In the rows, 128 means zero.
Named turns come first, each shown by rows before and after it. Which turns, in which order, take the first row of each pair that follows to the second? Write the first one first, as in the answered first pair.
turn S:
[113 118 101 142 112 102 115 111 135 163  73 132 135 158 120] -> [103 125  98 135 118  79 126 123 118 158  77 119 134 144 122]
[128 118 114 145 131  93 129 133 132 142 106 122 124 131 124] -> [121 124 118 140 127  86 130 129 114 129 116 117 126 117 130]
[137 137 115 133 121 106 126 120 132 130 118 121 130 117 120] -> [137 139 117 132 117 106 124 116 128 126 121 121 131 114 123]
turn X:
[137 127 123 129 134 122 147 150 148 143 132 121 118 138 120] -> [139 126 107 122 126 143 151 128 129 122 151 128 127 129 128]
[119 120 144 133 145 105 124 145 143 168 100 133 126 153 121] -> [157 125  89 138 108 148 135 106 154 133 123 138 138 119 118]
[118 110 113 128 129 152 123 118 119 120 144 144 140 134 141] -> [109 111 137 133 144 126 117 145 135 144 123 136 131 148 134]
[124 138 161 120 122 182 139 120 134 110 167 112 104  93 122] -> [105 135 192 118 143 156 133 144 134 132 152 107  97 111 123]
turn F:
[132 115 199 122 145 177 106 136 157 122 140 142 122 166 136] -> [146 124 196 126 128 181 104 128 165 103 148 134 123 141 134]
[ 76 135 158  88 135 115 136 114  39  97 153 128 133 135 159] -> [123 123 102  78 153 175 180 137  74  90 182 136 135 136 140]
[154 137 121 133  74 131 121  67 107 109 132 132 155 109 146] -> [125 107 119 121 125 127 136  90  87 162 112 155 154 182 147]
[120 118 141 130 137 130 126 124 128 123 129 134 120 143 122] -> [133 123 133 132 130 139 129 123 138 112 137 131 121 129 119]
turn K:
[105 152 179 132 113  48 147 179 139 122 141 104 134  98  91] -> [ 83 132 230 130 103 104 101 116 114 115 150 152 142 144 120]
[139 143 105 133 106 124 146 124 123 101 141 116 141  92 128] -> [131 146 133 134  99 123 129 114 118  96 140 118 140  94 136]
[145 124 173 145 137 120 101 155 175 160  80 134 101 151 117] -> [144 114 169 142 139 141  99 142 170 162  84 148 105 167 122]
Now pairs of rows:
Each pair is two turns apart.
[112 129 195  94 148 146 109 140 161 122 139 109 127 137 150] -> [137 114 119  86 166 168 154 155 171 138 143 116 133 151 134]	K, K
[110 118 147 119 129 164 117  84 103  94 143 153 131 115 151] -> [125 114 152 134 120 173 102  81 140 110 122 159 128 128 141]	S, F
[153 132 100 139  86  97  94 109 197 141 100  95 122 128  97] -> [133 104 112 126 127 122  98 116 185 175  94 125 121 194 102]	K, F
[150 113 144 138 113 162 106  72 163 116 108 151 107 127 109] -> [140 101 146 118 142 185 126  83 137 109 136 163 109 144 118]	X, F
[108 126 151 118 150 117 131 141 119 144 111 130 130 151 128] -> [143 137 107 130 126 117 145 143 151 134 108 113 131 115 110]	X, S
[142 136 104 130  97 127 120  91 119  96 115 114 152 102 143] -> [103 120 150 117 131 127 110  97  89 118 114 134 148 149 158]	S, X
[123 122  98 129 112 136 131 140 139 109 147 113 133 115 129] -> [113 124 108 139 105 108 114 137 145 127 119 110 130 125 127]	F, X
[132 109  71 152  89 133 107  74 134 167  72 140 143 176 121] -> [ 88 108 113 122 115 137 106  65  59 140 111 151 147 181 154]	F, X
[148 157 128 132 142  78 143 170 136 137 104  84 141 116 112] -> [138 166 130 120 135  83 144 153  99 107 130  83 147  95 127]	F, S
[156 106 103 148 128 124 117 143 149 130 118 102 151 106  93] -> [132 117 152 147 118 107  90 129 127 113 123  98 149  95 109]	S, K
[106 153 140 130 132  65 135 154 116 139 108  99 123 107 126] -> [104 115 134 121 137 151 122  94  94 145 123 163 136 176 146]	K, K
[128 137 129 132 113  77 104 114 135 123 126 105 125 105 126] -> [128 117 141 136 115 117  86  89 145 139 120 137 128 148 131]	K, S
[139 144  92 171  79 117  74 106 161 158  67 124 105 116 125] -> [111 110  63 127 130 179 114  89  79 147 122 170 121 168 151]	X, F
[108 122  95 157 137  85 156 127 140 162  85 137 155 176 102] -> [126 126  53 152 119 111 171  99 126 132 112 141 166 152 105]	X, S
[103 134 165 140 119  85 112 137 101 137 116 116 128 106 140] -> [133 144 147 144 100 107 119 135 122 110 135 108 128  71 132]	F, F
[147  99 114 123 107 159 144 119 162 158 110 155 152 169 137] -> [139 134 150 133  97  86 135 157 174 148  97 105 139 113 131]	K, K
